In the data rows, 128 means zero.
Some points, each followed by its number:
130 159 119 136 140 120 121 135 125 128 119 107 136 127 122 125 0
113 124 93 128 117 108 116 124 117 128 126 120 115 107 119 129 1
122 147 134 115 177 127 101 137 95 126 111 175 130 126 84 137 2
143 27 96 161 117 152 224 124 207 45 154 137 132 90 133 123 3
125 129 115 112 119 104 126 127 135 126 120 125 117 127 126 120 4
122 135 108 132 126 119 114 115 123 136 98 131 126 124 122 134 5
112 137 125 121 78 114 119 119 120 167 154 128 115 136 109 110 6
181 118 131 127 189 187 141 120 139 59 134 113 116 83 7 186 7
111 120 105 122 121 128 118 132 116 118 114 129 133 125 130 116 8
143 126 104 134 120 129 124 139 123 140 155 123 131 130 120 111 9
94 129 157 171 114 97 116 214 119 126 138 112 203 147 134 91 10
133 130 135 118 134 133 121 128 126 151 157 132 111 125 131 135 11
130 136 102 125 123 137 123 118 120 128 119 133 123 111 143 138 12
129 118 150 136 93 120 105 174 112 135 115 82 180 124 122 111 13
118 131 107 116 120 107 129 124 117 136 153 127 119 137 127 131 14
164 40 111 186 89 165 255 125 238 59 135 184 143 89 158 118 15
133 147 130 117 131 130 113 151 113 111 117 164 143 127 132 138 16
141 127 119 130 110 146 120 122 128 143 125 125 121 120 121 134 17
90 137 123 131 125 94 122 121 114 150 155 133 115 153 124 112 18
137 149 117 121 120 121 135 130 113 119 125 128 120 130 131 126 19
78 36 107 183 115 82 12 123 9 209 168 123 125 192 137 121 20
121 117 206 128 146 125 124 88 127 149 159 135 81 141 123 127 21
155 91 115 156 107 164 177 130 173 91 139 134 123 99 134 124 22
91 128 154 224 112 81 125 214 128 139 136 134 205 154 121 63 23
59 133 113 171 106 66 115 133 110 132 150 115 140 182 124 97 24
118 148 145 148 139 132 121 147 117 106 128 102 150 119 134 130 25
104 152 127 138 98 104 140 78 131 87 225 96 83 151 125 154 26
134 102 125 126 87 130 109 157 110 149 127 175 148 131 124 128 27
123 144 152 128 164 126 119 125 127 124 116 154 137 123 114 123 28
121 141 169 121 108 127 116 106 110 127 120 118 100 123 126 124 29
133 147 132 136 156 130 113 127 123 141 100 151 129 126 130 134 30
106 132 118 123 124 103 122 137 120 133 155 127 118 110 131 146 31
101 130 140 141 114 114 122 146 111 133 119 124 148 141 124 117 32
125 129 112 118 128 127 107 117 127 125 103 127 121 126 133 138 33
163 105 110 146 155 161 159 116 159 85 118 117 121 99 77 144 34
84 135 142 185 121 105 115 200 113 129 136 120 191 146 132 86 35
127 117 128 136 166 130 116 113 119 95 132 152 102 133 134 120 36
130 57 109 115 142 135 147 105 133 188 163 161 88 105 130 129 37
124 96 112 134 149 130 119 107 118 144 112 175 105 114 125 119 38
122 138 110 124 119 123 113 136 134 130 120 126 135 141 122 130 39
105 134 100 123 119 109 132 122 129 142 143 125 116 111 127 126 40
113 112 125 153 102 128 134 152 121 145 128 154 150 122 128 142 41
125 131 158 131 114 128 120 126 128 131 104 128 125 121 126 127 42
156 144 159 141 163 156 144 149 155 149 118 159 129 141 196 185 43
142 138 126 117 130 133 124 121 124 117 112 126 129 132 135 117 44
186 134 111 33 123 204 132 154 140 118 147 123 158 203 136 81 45
136 158 113 127 120 129 126 126 134 114 109 132 120 118 137 118 46
148 147 168 166 172 138 157 176 155 130 112 182 165 141 178 164 47
140 166 137 93 135 140 101 155 112 110 140 170 157 104 112 163 48
103 113 109 137 116 99 110 114 102 155 132 122 126 152 125 115 49
149 142 159 152 160 145 142 141 148 145 121 142 148 126 178 160 50
118 135 147 136 111 120 124 140 132 126 109 125 132 131 121 132 51
176 135 116 133 159 176 126 117 126 72 127 118 107 88 85 162 52
116 116 142 160 102 122 112 161 112 132 128 112 145 126 120 115 53
134 113 106 161 118 133 128 111 135 134 113 121 117 121 119 121 54
133 146 117 120 136 132 118 120 121 118 119 118 138 123 134 118 55
139 179 117 102 129 138 152 145 151 92 124 82 151 127 133 118 56
145 140 120 139 130 136 123 138 118 125 126 125 131 116 124 113 57
117 117 120 135 140 122 121 122 120 133 115 112 123 126 136 122 58
81 135 135 135 112 64 113 127 122 133 159 122 118 173 114 67 59
81 115 108 157 115 96 109 131 117 151 158 114 127 160 124 119 60
134 134 108 129 122 133 110 119 117 131 116 119 109 131 138 114 61
108 114 148 143 83 118 96 165 99 143 114 96 161 135 111 100 62
79 127 105 136 121 85 116 133 120 115 140 120 117 89 135 131 63
101 142 176 136 95 101 134 73 138 119 236 93 81 172 115 170 64
131 114 134 144 79 107 140 147 134 133 99 151 135 122 154 141 65
165 144 176 154 158 158 150 141 140 143 127 159 145 133 182 195 66
122 129 98 105 120 120 103 111 102 129 113 135 123 120 126 127 67
129 152 113 111 108 129 122 112 135 127 150 118 115 140 130 128 68
116 118 131 117 153 124 107 108 124 127 114 148 106 124 131 120 69
110 133 163 141 112 115 114 122 130 124 149 126 119 127 137 145 70
111 141 103 141 115 116 119 124 111 154 142 123 118 138 137 125 71
125 130 134 132 149 129 129 115 113 162 134 127 124 115 130 137 72
149 141 113 106 128 148 123 129 131 118 124 117 135 133 133 118 73
137 140 124 113 129 144 111 141 122 115 117 140 128 116 131 149 74
206 98 118 67 143 206 49 99 48 184 174 96 117 213 157 174 75
97 144 143 143 104 102 118 81 139 112 235 111 81 153 121 149 76
149 138 113 113 127 148 122 110 118 145 138 127 123 145 118 138 77
146 149 107 125 119 148 130 128 133 109 122 132 122 125 130 124 78
119 116 111 139 116 122 108 134 118 135 104 110 138 129 123 126 79
119 61 116 116 160 134 144 99 146 143 108 188 93 122 118 126 80
114 119 106 153 118 102 144 123 127 150 114 126 124 124 127 134 81
New points follow, each followed by the number of its nearest point above.
132 100 119 119 89 139 100 157 110 151 119 158 158 134 111 110 27
141 131 130 114 120 148 133 106 114 143 139 110 110 142 142 150 77
160 54 106 176 131 155 215 111 213 56 144 93 105 75 111 140 3
124 112 177 102 73 117 91 162 102 137 104 187 158 126 87 113 27
139 73 122 153 116 138 159 127 151 94 116 145 134 115 132 130 22
206 115 132 146 194 214 153 120 166 39 153 104 107 38 0 218 7
183 145 165 101 171 177 147 144 152 78 161 82 137 196 185 34 45
142 139 104 148 109 151 104 130 113 144 132 130 114 115 123 128 17
129 68 115 122 143 128 137 88 149 161 122 182 94 116 117 128 80
157 169 148 62 141 147 162 188 161 105 132 68 179 155 154 89 56
126 129 179 123 177 128 133 98 126 130 111 143 110 111 59 131 28
139 137 177 115 142 141 127 168 118 124 149 98 179 122 134 115 25
116 139 106 139 106 108 127 125 111 112 131 116 113 108 127 127 1
129 105 151 80 83 132 84 155 80 142 108 190 156 126 70 99 27
130 156 117 136 149 125 129 135 136 122 106 108 127 115 130 122 0
126 127 112 105 110 104 127 126 120 138 116 115 127 118 133 116 4
146 144 154 151 160 152 134 144 143 150 129 140 147 138 166 174 50
124 138 185 117 185 124 115 126 109 124 105 150 137 120 126 122 28
157 136 113 115 113 142 117 112 121 129 138 130 109 151 119 133 77
121 124 130 145 79 121 136 151 131 120 100 133 125 126 156 130 65
129 127 133 125 124 141 118 98 120 152 151 117 97 135 135 137 11
134 156 128 166 144 141 150 153 156 151 118 155 146 134 149 140 50
120 48 114 143 156 111 88 102 88 219 158 183 109 138 139 154 37
122 127 171 136 109 123 125 127 114 129 99 134 124 118 129 118 42
169 144 125 71 129 176 137 143 136 121 129 111 132 146 142 89 73
111 127 195 126 173 111 119 116 126 116 109 127 121 120 102 139 28
124 81 115 134 141 118 112 112 119 135 102 160 106 121 128 133 38
142 167 215 160 183 137 165 184 158 145 108 214 180 117 207 171 47
147 78 105 167 111 146 169 119 170 89 128 134 122 111 126 120 22
127 82 107 121 139 128 126 96 123 164 117 165 93 114 139 125 38
115 151 113 132 122 124 123 116 124 162 154 139 122 131 137 121 71
199 144 141 94 161 197 153 137 149 90 153 83 147 190 192 37 45
100 116 110 84 127 90 148 131 139 131 110 123 120 121 130 131 4
103 141 156 127 134 116 115 124 125 128 159 128 121 133 138 159 70
122 149 176 135 189 128 119 134 129 138 104 155 137 113 120 132 28
110 136 175 137 101 115 115 128 109 124 167 131 125 138 124 153 70
117 150 127 130 145 127 104 127 109 127 120 107 128 134 109 123 0
177 161 142 48 128 177 156 184 157 120 140 87 173 173 146 66 45
123 130 140 133 161 115 124 108 125 101 133 150 105 114 132 135 36
147 105 122 151 164 130 169 109 171 101 119 86 101 107 75 146 34
103 142 131 128 113 105 117 128 124 139 155 125 127 149 127 108 18
173 45 110 175 143 172 225 112 233 48 152 89 110 61 106 143 3
122 131 130 118 105 112 119 122 116 127 118 127 123 116 130 117 4
119 115 129 139 88 109 144 136 125 139 108 140 138 129 139 144 65
134 144 112 146 127 140 115 132 109 142 120 125 127 117 127 124 57
